Each row is where one point has got to under a steady rotation. How many steps took it there?
The counts run from 0 to 387.
[-34   3  -2  12   5  13  22  -7  18 -26   6  11  -5   1  -5  27 -15  -9
 -11   3 -12  11  -4 -14 -18  15  35 -11  -6  -4   4 -11  17   1 -14 -13
  26 -24   4   9   5   9  20 -15  18  13  16   1  -7 -10   4   5   5  17
   6  16  66  33 -27 -34  -4 -16 -14  16  19   7]
255
[-17  17 -20 -11  23  26  16  -6  22 -20   7 -11 -15 -32   7  22 -24 -10
 -17 -14 -16 -11   6 -28  12   5  32  10  22  -9 -11  15   7  11   1 -16
   6 -22 -14  18   7  13  23 -18   3 -27  16  23   9   5  25  24  -3  17
   8 -13  28  33 -10 -21   3 -14  -2  13  34  -3]
384
[ 27  -8 -16   0 -12   3   2   1  13 -18   5  -1 -15 -16   9  21 -17  -2
 -20   7 -13 -15  10 -11  29   7  13  23   0 -24 -16  25  -7  -4   8  14
  33  13 -12   3  -6  10 -25 -32   5  -6  33  22  18 -10  29  29   8  15
 -18 -33  35  -7  -9 -20  25   9  10  19   9 -29]
190
[-14 -10   5   1  -3  11 -18   6   5 -21 -17   9  14   5  35   9 -20   5
   1   4   1  -2   3   5  -2   2   5  22 -23 -23 -16   9  18   6  21   8
  42  18  -7  12  -6  15 -40 -24  17  20  22  29  -8  -3 -15   4   4  20
 -39 -26  32  20 -11   0  28   4  10  12  12 -32]
316
[-16 -11   8   0  -1  11 -18   7   5 -18 -17   7  14   6  36   6 -21   5
   5   0  -5  -3   4   3  -3   1   7  20 -20 -24 -19  12  16   8  24   8
  39  17  -7  14  -7  16 -39 -23  17  19  25  31  -6  -3 -17   4   4  20
 -40 -26  28  21 -10   2  29   7  10  12  14 -33]
318
[-12  -9   9  15   8   5  28  10  25 -10   2  -4 -16  17  -7  16 -15 -20
  11  -6 -62   1  -2 -20   4  16  23 -23  12 -11 -15  10  -9  14   4   5
  19  -9   9  18   1  15  21 -27  15  12  35  11  25 -18  -1  -1  11  19
 -10  16  41   6 -31 -25   5  -8 -12  10  14  -3]
238
[-15  -4  18  -8   2  10 -10   7   8  -6 -11  -5   9  19  23   2 -27   1
  16 -16 -33 -13  11  -8   2   4  19  11  -1 -30 -26  22   2  13  28  14
  20  10 -10  21  -7  26 -17 -22  12  14  32  29  11  -9 -19   6   2  21
 -46 -17  15  15  -9   4  27   8   3   8  25 -33]
328
[ -4  11  -6   7   4  16   5   0  22   4  -8   3  -2  31 -22   8 -30 -14
 -15   4 -22  -1  -2  -3 -14  10  19  -4  -6 -19 -25   7  21   9   8  -2
  22 -12  -3  14 -13  42  18 -34  28   7  20   2  -6 -12 -14  -9  -4  25
 -39  18  40  11 -21 -30 -19 -24  -9  18  19   0]
352
[  1  14   4  -1   0  16   5  -2  22   5  -6  -4   0  37 -19  11 -33 -11
  -8  -5 -31 -11   7  -6  -5  17  20  -1  -1 -22 -22  10  11  10  11   9
  18 -10  -9  17  -8  44  19 -35  21   9  20   1   5 -21 -19  -4  -5  26
 -46  14  32   5 -22 -22 -11 -19 -10  10  22  -9]
346
[ -7  -5  -9  -4  25  27   5   7  25 -17 -11 -19  -8 -20  37  14 -20  -1
  -5  -6 -23 -15  19 -19  20  18  -2  12   4 -18 -19  22  16  20  32  -6
  24  11   7  28  -8  16 -20 -21   8 -16  17  30  24   0   6  17  12  14
 -14 -25  27   9  -7  -6  25  -6   7  13  29 -19]
90
[ -7   6  18 -10   1  12  -2   3  15   1  -6 -10   5  30   5   7 -32  -4
  11 -18 -41 -18  14 -11   5  12  23   6   6 -29 -23  21  -2  12  23  17
  14   2 -12  23  -5  36   2 -27  12  12  29  17  17 -18 -20   6  -2  23
 -49  -5  15   7 -14  -3  15  -1  -4   4  27 -27]
335
[ -7   0  -4  -6  25  29   8   3  26 -17 -10 -21  -6 -17  36  17 -22   1
  -3 -10 -26 -17  21 -21  19  24  -4  10   6 -16 -15  19  15  21  30  -2
  21   9   5  30  -3  17 -15 -22   7 -19  14  24  28  -6   0  18  12  15
 -18 -21  28   9 -11  -5  24  -6   4   9  31 -20]
93
[  1 -25   7   8  10  28   3  -3  -1   2 -16  -7  -2  12  36   3 -22 -11
  17 -17 -30   8  -7 -22   7   2   1 -10  -4 -11 -31   5  10  16  21  11
  19  13  -1  -5  -3  18 -14 -27  20   8  29   6   7 -12 -30  -7  22  15
 -36   1  49  26 -25 -11   3   8  10  33   9 -14]
219
[-18  -9  15  -5   2  10 -15   8   5 -11 -14   0  11  13  31   2 -24   3
  15 -11 -23  -9   8  -4  -1   1  15  14  -8 -28 -25  19   7  11  29  12
  27  14  -8  18  -8  21 -28 -21  14  16  31  32   4  -5 -18   6   3  20
 -44 -22  19  18  -8   5  30   9   7  10  21 -34]
324
[ 27  -7 -12  -2 -12   6   3  -2  13 -17   5  -3 -13 -12  12  24 -18   2
 -21   7 -10 -16  15 -12  27  14  11  22  -3 -24 -12  22  -2  -5  10  15
  33  14  -8   5  -6  13 -27 -30   5  -6  29  15  21 -15  23  31  11  14
 -22 -30  41  -9 -10 -20  24   9   8  20  12 -29]
193
[ -3  -2  -5   3  -7  13 -15   2  10 -29 -15  12  13   0  27  22 -18   3
 -14  13  14  -3   4  10   5   9  -1  28 -30 -16  -3   2  20   0   9   8
  53  15 -11   9   0  14 -37 -30  16  22  11  22 -11  -9  -8   6   0  23
 -32 -26  39  15 -17  -8  23  -5   9   5   5 -28]
309
[-32  24   6  -2  -9 -12  17  -4  14 -30  15  19   1 -12 -17  20 -19   4
  -9  -1 -18  -9  -7 -14 -27   9  44   5  16 -14  -5   3   1  -1 -15  -1
  13 -26 -17  22  12   5  20 -18  12 -20  26  16   5 -10  15  28  -7  19
 -14  -5  34  29 -21 -27   6   3 -21   5  28 -20]
146
[-14   7   3  13  16  17  10   5  18 -16 -22   8   8   4  15   9 -21 -15
   8  -2 -29   3 -24  -9 -13  12 -16 -10  -1   6 -21  -9  18  26   6   3
  27  -2  -6  18  14  14   8 -41  27 -11  10  12   3 -14 -34 -15   5  27
 -40   8  32  29 -42 -16 -13 -15  -8   5   6 -11]
117
[ 22  -9 -25   3  -9   1  -6   6   6 -17   0   9 -15 -23   8  13 -17 -14
 -16   6 -11  -5 -12  -6  27 -18  21  25   3 -19 -25  26 -13  -3   0   9
  32   8 -26  -7   0   5 -18 -36   7  -2  39  36  -1   4  30  17  -2  20
 -14 -36  22  13 -10 -18  16   7  16  20  -1 -24]
181
[-31   2  14  14 -14  -7   0   6  10 -24  -6  28  14  26  -7  14 -16  -5
   2  11 -13   9 -13   9 -29   6  26   0 -20 -14  -6  -7  12   0  -6   6
  41  -8  -6  12   2  14  -3 -27  25  33  25  14 -16 -14 -17  -7  -4  26
 -32   6  44  24 -30 -20   7  -6 -12   4   6 -16]
20
[-43  -3  11   9 -10  -9  -6   8   4 -20  -2  26   9  19  -4   5 -18  -3
   5   5 -15  10 -12   5 -33 -10  46   2 -12 -24 -16   5  10  -1   0  -2
  31 -12  -7  12  -7  14  -4 -15  23  31  36  27 -21   1  -5  -1  -6  22
 -23  -1  36  34 -14 -17  13   1  -7  13  16 -16]
28
[ -3 -26   8  11  12  23   7   4   3   2 -15  -7  -6  14  30   1 -21 -17
  22 -18 -44   8 -10 -23   8  -1   6 -16   2 -10 -33   9   3  19  20   9
  18  10   1  -1  -2  17  -7 -28  19  11  35  12  10 -11 -26 -10  20  16
 -32   4  42  24 -26 -11   4   6   7  29   8 -12]
223
[ -8   4  18 -10   1  12  -3   4  14   0  -7 -10   6  28   8   6 -31  -3
  13 -19 -41 -18  14 -11   5  11  22   7   5 -29 -24  22  -2  13  24  17
  14   3 -12  23  -5  35   0 -26  12  12  30  19  17 -17 -20   6  -2  23
 -49  -7  15   8 -13  -1  17   1  -3   5  27 -28]
334
[ -1  12  -3   5   2  17   5  -1  22   4  -7   1  -2  34 -22   9 -31 -13
 -13   1 -25  -4   1  -4 -11  13  19  -3  -5 -20 -23   8  18   9   9   2
  21 -12  -5  15 -11  43  19 -35  26   8  20   1  -3 -16 -16  -8  -5  26
 -42  18  38   8 -22 -28 -17 -23 -10  15  20  -2]
350
[-27  -1 -19  14  17  13   6   9  20  -5  -6   8 -11   0  -9  -1 -22 -13
 -14   7 -20   9 -11  -8 -23  -8  31  -6   1 -18 -34  14  27  13  11 -23
  18 -16   7  15 -21  24   9 -19  28  -6  31  24 -14  14   9  -4   0  18
 -10   7  40  29  -9 -30 -11 -19  -4  30  24   7]
365
[ -5  10  -8   9   4  16   5   1  22   3  -9   4  -3  30 -22   7 -29 -14
 -15   5 -21   0  -4  -3 -16   9  19  -4  -6 -18 -26   7  23  10   8  -3
  22 -13  -2  13 -14  40  17 -33  29   6  21   4  -8 -10 -13 -10  -4  25
 -37  18  41  12 -21 -31 -19 -25  -9  19  19   2]
353
[ -6  19 -14  -9 -12  11  -2 -18  -3 -21   6  20   4 -17  -3  20 -26  -6
 -20  -6  16  -1 -17 -11  -8 -12  38  22   3  -9  -9  -3   6  -8 -22   2
  17 -21 -41 -10  17  10  13 -28  11  -9  18  10 -23  -4   8  17 -11  22
 -20 -14  39  47 -20 -26 -10   1   0  19  13 -15]
161
[-23  12  -1 -16  -5   8  -4  -3   8 -10  11   2  -4  10 -11  14 -30  -8
  -7 -16 -19 -10  11 -10   2 -10  66  18   9 -33 -13  23  -7  -5   0  -1
  10 -21 -25  10  -5  28  17 -13   4  20  35  26  -8   1  17  17 -15  21
 -12 -11  20  29   0 -13  15  -3  -1  10  32 -14]
44
[  1  14   7  -4   0  16   5  -1  21   5  -5  -6   1  37 -16  11 -33 -10
  -5  -9 -34 -13   9  -8  -1  17  20   1   1 -24 -21  12   8  10  13  12
  16  -8 -10  19  -6  44  18 -34  19  10  21   3   9 -22 -19  -2  -5  26
 -48  12  28   4 -21 -19  -7 -16 -10   7  23 -13]
344
[-25  11 -19  -7  24  21  15  -1  22 -18   6  -8 -16 -29   6  15 -23 -10
 -14 -11 -21  -8   4 -26   3   0  37   6  22 -14 -17  19   9  12   5 -20
   5 -22  -8  20  -1  13  20 -14   7 -25  23  28   7  11  26  21  -2  15
   9 -11  28  34  -6 -21   5 -12  -3  18  35  -1]
380
[-43  -2  -9   5  12  19   8  -5   5 -30   1  13  -2 -18  16  20 -16 -14
  -3  -7  -3  16 -14 -14 -10 -10  42   1  -3  -2  -2  -6  11   3 -13 -18
  24 -22 -12   0  11   0  12 -11  13  17  20  22 -22   8   8   2   0  18
  14  -2  50  58 -20 -21   4  -9   0  17  16   3]
266
